One turn moves every row onto another: examples first, then more rows asked
q783: [  7  -8  -4   4  -1 -21  15  -6  18 -48 -18  -3  22 -66 -34  22   3 -18
  -7  20 -16  -4  -5  11  13  30  16 -25 -13  11   4  30]
q337: [-18 -18   2 -21  10 -14  -6  13  26   1  10  13 -15   8   5 -19 -26 -17
 -12 -56  23 -10 -37 -32  -4 -10  -8   3  -4   0   6 -13]
q641: [ 14  -4   3 -15   0   3 -21   1 -29  -8  -7 -17  22  16  -1  -4  40 -10
   4  22 -32  14  50  31   3  -4  64   5 -14  -1   3   7]
q797: [  0  10  -4 -37   8 -19 -27  11  -3  16 -16  11   1 -42 -13   4 -20   2
  30 -14  15 -23   9  24 -28  23 -39  11  28 -23  23  29]
q384: [-10  -2 -27   5  28  20  24 -18   0   1 -17  -5  -5  17  21 -22  10 -21
 -20  -6 -14 -18  10   0  -1 -67  16  45 -12 -16  -1   4]
q198: [ -3  32   2  -7  26  -6 -24   1 -22  14  -9  -2  -7 -33  -8  -5  -3 -10
  17   4  33 -29  27  53 -15  19   7  22  27 -31   9  43]
q557: [ 10 -42  -3 -57 -21 -12 -22   6  -2 -14 -16 -19  31  13  -7  20   0  -5
  -4   5 -47 -14  21  22 -24 -23  18  -4  -5  -2  21   2]
q376: [ -2 -14 -31 -18  13   9  20  -4  15   8 -23  18   2   2  17 -21   5  -5
   4 -24 -34  10   0 -41  -2 -47 -28  31 -15  -3  10 -14]
q11: [  7  -2  -2  11   3 -17  16  -7  13 -48 -16  -6  21 -65 -32  20   7 -20
  -9  24 -12  -3  -1  15  17  31  23 -24 -14  10   0  33]
q928: [ -5  13  -2 -28  15 -14 -24   4  -9  12 -14  -3  -2 -35 -10   6 -21  -7
  14  -5  26 -42  13  48 -29   9 -16  18  31 -31  18  39]
q929: [-15  17   9  16  28   0  -6   9   0   6  18  15 -22  11  11 -42  10 -22
  -4 -38  37  17  -9 -25  22  10  33  10 -12   1 -11  -8]
q637: [  6  -9  -3   5   0 -20  16  -7  17 -50 -18  -7  21 -65 -34  24   0 -18
 -10  22 -13  -9  -5  16  11  27  18 -24 -12   9   2  33]
q304: [  5  27  -2 -24  13 -15 -28  14 -13  22 -14  20  -1 -45 -11  -7  -1   5
  43 -10  16   2  21  15 -13  42 -31  11  23 -17  16  26]
q659: [-12   1   4  -6  15  -9  -8  16  15   7  13  24 -16   4   7 -34  -4 -14
   5 -51  24  19 -22 -45  13  13   1   3 -10   6  -1 -18]
q743: [ -5  15 -25  17  31  24  23 -15  -9   6 -14   7  -7  11  23 -35  30 -16
  -4  -3 -15  12  22 -16  14 -46  20  43 -19  -8  -6  -2]
q963: [  8  -4  -3   9   1 -20  15  -6  16 -48 -16  -3  22 -67 -34  20   7 -18
  -4  21 -15   0  -2  10  16  33  19 -25 -14  11   1  30]
q141: [  6  -6  -2   9   3 -18  17  -9  14 -49 -16  -8  21 -65 -32  22   4 -20
 -10  24 -12  -9  -3  18  13  26  23 -24 -12   9   0  35]
q864: [ -9 -18 -31 -16  16  11  22 -12  13   2 -22   1  -1  12  18 -14  -5 -15
 -14 -18 -26 -19  -3 -17 -11 -68 -14  37 -10 -11   9  -4]
q274: [  7 -23   1 -32  -7  -2 -20  -2 -18 -15  -9 -30  25  20  -3  12  14 -13
 -13  19 -33 -17  35  45 -16 -27  55   5  -7  -9  10  13]
q106: [ 21  -8   1 -29 -10  -3 -25  13 -22  -3  -9   1  27   6  -3  -5  40   2
  24  12 -46  37  46  -1   6  15  34  -5 -17   9   9  -6]
q359: [-21   8   9  15  29   1  -3   0   2  -2  17  -1 -23  18  10 -31  -5 -31
 -25 -33  44 -14 -15   1  10 -14  46  17  -7  -9 -10   2]
q876: [ 18 -33  -4 -54 -22 -13 -24  15  -5  -6 -15  -1  31   4  -7   9  16   5
  19   0 -55  19  27  -4 -11   3   6 -10 -11   9  21 -10]
q881: [-24 -15   5  -8  19  -7  -5   3  19  -5  12  -3 -18  17   7 -19 -27 -28
 -29 -44  36 -31 -31  -4  -6 -26  20  13  -1 -10   0  -1]
q668: [  3  41   2  -5  24  -8 -26   8 -26  19 -10  12  -6 -39  -8 -13   9  -3
  35   1  26  -2  32  31  -5  40  -2  17  22 -23   8  34]
q498: [  0   8 -27   3  23  16  20  -4   0  12 -18  22  -3   2  20 -34  26  -7
  12 -16 -27  27  15 -40  14 -33  -8  35 -21   0   1 -14]

q668 -> q198
q783 -> q963
q743 -> q384
Where do these go?
q876 -> q106
q337 -> q659

One turn moves every row onto another: examples first, then more rows asked
q924: [-11 -12  26 -10  32 -28  21 -18   0 -15 -33 -24   3  56  -3  13  19   4
 -36  14 -35  -7  18  17 -12]
q153: [-41 -32  10  27  30  -2  -8 -25  -5 -13  18   8 -21  -3 -11  -5 -37  -2
 -15  27  32   3  44  31 -54]
q991: [-16  46  -4 -30   9 -29 -36   3   2 -31  22  -6   5  20  36  -6 -20   1
 -39   8 -21 -14  16  34 -23]
q474: [-43  25   4 -43  24  -9 -38   5   5 -13  18   5  -7 -17  21 -25   4  17
 -36  14  -6   8  22  41 -41]
q860: [-43   2  11 -25  27 -39 -28 -15   7 -55  15  17 -24  21   3 -38 -14  15
 -28   7  26   4   7  14 -36]
q849: [-55  19 -29  46  14   3   0   5   0  24 -14  20  10  46   3  22  23  27
  -1 -20  -6   1  31   6 -34]
q960: [-53   9   2 -27  30 -36 -49 -10  -2 -46  17  12  -4  39   9  -8 -31  -5
 -39  31   8 -23   2  11 -33]
q760: [-12  -1  14  16  26 -42  -4 -13  -7 -14 -20 -21 -25  30 -26  20 -12  14
  -2  28 -47  17  -7 -24 -27]
q547: [-51 -14  -1  19  -6 -12 -53  13   0 -19   6   6  34  14 -22  14 -16   0
  14   8  24  -7  -3  65   4]
q218: [-43 -25  34   9   4 -19 -36 -12   6 -37   4  10  27   9 -17  23 -28  11
  19  -1  36 -11  11  57  -9]
q541: [-31   7  -5  42  32  28  -6   6 -22  29  19  33   2  54  -3  35   1   4
   4  32  10  -5   7   6 -22]
q950: [-40  -6 -10  36   9   4  -3 -22   1   6  -3  19   5  51  11  46  52  20
   2 -16  10  -6 -15  13 -20]
q328: [-24  -8  32  -9   8 -29  -6 -16  10  17 -25 -17   4  52   0  13  22   2
 -54  14 -31  22  15 -13  -8]
q457: [-72   7  -6 -33  25 -25 -45 -10   8 -33  17  13  -8 -10   6 -26   7  18
 -39  12  10   1   6  24 -46]
q163: [-54 -13  15  14 -20  -7 -26   1  27 -15  -6  12  36   3 -32  26 -20  19
   4  12  33  -2  28  54  -7]
q190: [-18   0   2   5  29 -29  25 -23   1 -39  -5 -12  -8  33 -19  13   0  13
 -16  38 -44   7 -16 -20 -19]
q241: [ -8  -1  29   9 -25  -4  -7   6   8 -28  52  12  23   1  -8  19 -24  31
   7  10  16  -5   2  49 -18]
q657: [-23  -7   2  14 -28   6 -28  28   0  -8  51  13  31  19 -18   7 -13  16
  -4  23  17  -6  -9  58  -9]
q983: [-21   4 -15  39  -7 -21   7 -25   8 -20  21  -9  -4 -23  15   5  -8   9
 -22 -19   8   0  43  44 -41]
q5: [-30  15  29  18   1  17 -32  36   6  16  21   4  31  52 -44  17  18  -1
 -48   2   3   8  19   9 -25]
q224: [ -9  32  14 -33  20 -28 -20  -1   7 -36  11   1 -17   5  27 -35 -10  15
 -21  -4   2  13  26  37 -25]
q256: [-51  36  -2  36  15  -3 -52  20   7 -14  -5  -2  29  13 -50  26   3  -7
  -2   1 -10  23  -3  -7 -10]
q578: [-21   1   5  23  34  34  -7  -8 -13  24   1  22  -8  42   6  39  18  14
  28  27  -3  13 -11  11 -24]
q397: [-32   0  13  14 -35   7  -9  13  26 -11  29  18  31  -4 -31  24 -25  31
   1  28  22   7  18  44 -14]
q194: [-35  -5  16  13 -14 -28 -60  -7  15 -19   0  10  11  13  -7  38 -26  10
  34  -5  26 -17  -5  43 -17]
q114: [-45   7  22  10   3   7 -30  37  18 -31  42   2   9   2 -16  -4  22  11
 -36  21 -28  20 -15 -16  -8]
q135: [-54   9 -19  41  29  21   0  10  -8  31  -1  31  -3  48 -10  16   1  26
   8  15  -1   8  26  -5 -43]
q100: [-55  11   5 -18  24 -29 -52 -21   6 -48  23   6 -16  19  17 -21   4   7
 -45  25  10  -1 -20   3 -28]
q233: [-57  -6  43   0  31   0 -55  29  16 -19 -17 -13  19  14  -8   1  27 -10
 -32  -1 -14  13  19  20   6]
q47: [-30  -4   2  42  39  16   5   2 -22  41  -2  24 -13  22 -11  42 -12  30
   4  17  -1 -13   8   8 -37]
q97: [-41   2 -15  52  14 -11   6 -10 -10  25 -11  17   2  22  -1  50  17  35
 -10 -24   1 -25   4  13 -30]
q160: [-32   5  10   4  13 -30 -10 -20   9  -4 -14 -12  -6  26 -12  14   1   5
 -26  34 -43  37 -11 -42  -9]
q307: [ -7 -17  32   8   9 -45   7  -9  -1   3 -19 -23 -14  60 -14  17  19  18
 -42  -1 -34  -4  14   0 -30]
q769: [-48 -25  -5  40  -3 -30  -4 -23 -10 -13  -4 -26 -31  22  -1  -6   8  33
 -30  -2  27  -5  22  -6 -59]
q846: [-25 -17   1   6  13 -44 -15   1  22  -6 -28 -22 -17  20 -35  -8   6  18
 -14  36 -45  19   5 -21 -23]
q612: [-13 -22  15  -3   1 -39  -6   9  24  10 -24 -27  -9  37 -22 -10  24  21
 -40  22 -41   7  23  -1 -25]
q238: [-42  22 -27  57  13  -5 -10  -9  -8  11  -3  18  18  44  10  44  28   5
   1 -16   5 -12   6  16  -9]
q299: [-18  34  19 -34  25 -13 -48  -3   2 -17  10 -12  -9  12  43 -19   4   2
 -39  16 -10   7   7  38 -19]
q706: [ -6  -6  31   2 -32  -5 -33  12  12   0  46  18   6  28  -3  29 -24  26
   8  13  23 -19  -3  42 -34]
q389: [-10   6   5  27  15  -3  -6  -5 -22  13 -15 -38 -36  -2  13  -5 -16  27
   1  18  -2  18  38  15 -50]

q578 -> q706
q5 -> q983
Where do these go?
q299 -> q307
q163 -> q457
q97 -> q547

One turn moves every row onto another: examples first, then more rows asked
q404: [-12  33  20   2  -5  22  13   3 -16  27 -21  -7 -11]
q748: [ 62  26  23 -13  13  14  11  20  62   2  -8 -30 -24]
q504: [  3  22  38 -19  22 -13  22  22  80   8 -45 -17  -6]
q414: [-15  37   2 -28   1 -17   8  35  48  -5  27 -18  17]
q828: [-27  76  11 -36  33   6  -6  27  36   7 -22 -31   3]
q661: [ -7  13  16 -33  39  41   8  11  24 -15 -37 -45 -18]
q52: [ -7  57   4  -2  25  19 -29   0   2  26 -18 -21  34]
q799: [ 49   6  22 -24   9  -7  20  44  61  -1  -2 -38   3]
q530: [ -1  27  40  -9  16  20 -13  -1  45  18 -54 -35  46]
q186: [ 21  56  -4 -37  18  -4  -1  40  48   2  24 -25  17]
q191: [ 14 -17  31   1   8  24   7   0   2   5 -45 -37  14]
q981: [ 19  17  22 -17  16   2  17  25  40  -5 -18 -28 -58]
q593: [ 12  -6  18 -18   4  19  16  37  -5  -2 -16 -59  24]
q926: [-15  53  20  -6   2 -30  -4  25  62  28   0 -10   1]
q174: [-27  25  15  21   7  -4 -16  25  22   9  -4 -20 -36]
q599: [ 14  23  40  21 -15   2  -9  -2  19   2 -33  -7 -27]
q478: [ 40  51   2   4  36   1 -24  12  23   8 -24 -17  46]
q784: [ 33  28  11 -15  14   1 -12  20  29   4  -7 -25  68]
q686: [ -3  32  16  32  15   4  -6  11  28  53 -23  -2  -3]
q540: [ 43   6   6 -27  27  23   2  34   4 -19 -11 -50  18]

q981 -> q926
q186 -> q784
Where do these go?
q530 -> q661
q593 -> q748
q404 -> q599

One turn moves every row onto another: examples first, then more rows asked
q570: [ -2 -46   5  18  17  10  12  -1  -7  19   3 -52  51  34  29   8  55 -57
   3]
q90: [ 20 -10   2  24  18  -1 -11 -23 -40  -9 -23  12  32  11   3   5  27 -40
 -26]
q25: [ 37 -26  32 -16  17 -32 -30   5  -6   6  -8 -15  29  29 -33 -19   4  -5
 -35]
q381: [-14   3  30  -3  45   4 -20 -12  19   5  52  -3  -9  13   7 -16  -6 -18
  14]
q985: [ 21  13  41 -31  36  18  -8  18  36  13  33 -21  25 -15  15 -29   2 -18
  14]
q283: [ 35   1  28  -5  29  21  -4 -27 -17  16 -10  15  20  10  -6  -8  13 -62
 -12]
q358: [ -4 -45  34   4  20  11  16   7  23  26  26 -47  54  36  27   4  51 -54
   8]
q357: [-29 -29   8  31  39  -5 -26   0 -13 -18  33 -21  -6   8   9 -11  -2   4
  -4]
q801: [  0  17  18 -19  33 -17 -15  26  17   5  22  -4  62 -34  17  -9  16  11
 -10]
q161: [ 34 -29  32 -12  18 -30 -31   0  -8   4  -6 -16  20  35 -34 -18   4  -8
 -32]
q589: [-21 -20  -2  23  32 -21 -23  23 -16 -20  14 -22  39 -21  16  -6  12  24
 -20]
q723: [ 10 -39  20  -3  22  20  16   1   7  34   8 -50  53  28  26   0  50 -67
   9]
q847: [-30  -9   3  26  35 -18 -28 -10  -4 -21  41  -6   0  15  15  -4   9   2
   1]
q315: [-19 -17   1  33  26  -7 -25  -5  -6 -34  31 -27  -6  21  23 -11  13   0
   7]
q364: [ 38 -26  35 -19  18 -29 -29   4  -4   9  -6 -14  26  29 -34 -20   3  -8
 -33]
q15: [ 32   0   9   5  19  -1  -5  -9 -31   1 -29  12  54  -7   2   3  29 -38
 -30]
q647: [-20   0  -4  16  28 -32 -24  14  -6 -21  21  -7  45 -15  20   1  22  22
 -14]
q462: [ 10 -38  14  -2  19  14  17   8   4  32   1 -51  67  19  28   3  55 -59
   2]
q788: [  7  -1  43 -28  47  17  -9  23  24  23  33 -15  28 -27   3 -26 -10 -11
   2]
q362: [  0 -42  33   0  18   7  17  15  23  25  20 -48  67  27  28   6  55 -48
   3]
q851: [ 34 -28  30 -12  18 -33 -31   3  -9   3  -8 -15  26  32 -33 -18   5  -4
 -34]
q935: [ 17  12  18 -18  24  -6 -11  36  19  -4  10 -24  63 -35  25 -17  22  10
  -6]
q638: [ -1  -4  31   0  37  18 -17  -7  21  -5  44 -22 -18  18  13 -25  -3 -24
  22]
q793: [-11 -51  22  18  15   0  13   9  12  13  20 -50  59  37  31  10  59 -43
   1]
q913: [ 22  -9  14  17  25  12  -9 -33 -31  -1 -12  13  11  21  -3  -2  17 -55
 -15]
q825: [  4 -42   4  10  17   7  13   6  -5  22  -2 -52  66  23  30   7  58 -53
  -1]
q500: [  2 -45  14  10  21  17  13  -5   0  26   9 -51  43  37  26   3  49 -66
   9]
q821: [ -8  -6  -6  20  18 -21 -21  22  -6 -33  10 -28  44 -13  29  -7  28  22
 -10]
q229: [ -5 -46  24   9  15   0  15  15  16  18  17 -50  71  27  31   9  60 -42
  -1]
q525: [-11 -16  35   0  49  18 -18  -1  12   9  45 -17 -14   5   2 -23 -16 -18
   9]
q375: [  5  17  39 -31  44   4 -12  10  32  21  42  -1  29 -18   7 -18  -1 -13
   7]
q20: [ 36 -27  35 -16  19 -28 -30   1  -5   7  -4 -15  20  34 -35 -20   2  -9
 -31]
q810: [  2  -3  20 -14  36  -7 -13  38   6   6  14 -19  61 -43  13 -14   8  16
 -17]
q577: [-10 -50  27  15  18   7  13   4  17  17  26 -47  49  41  27   7  53 -52
   6]
q535: [ 42   6  23 -11  24  13  -1 -11 -18  17 -21  15  48  -8  -2  -6  20 -51
 -22]

q25 -> q20
q283 -> q90
q525 -> q589
Where do these go?
q821 -> q985
q229 -> q358
q570 -> q462
q381 -> q647

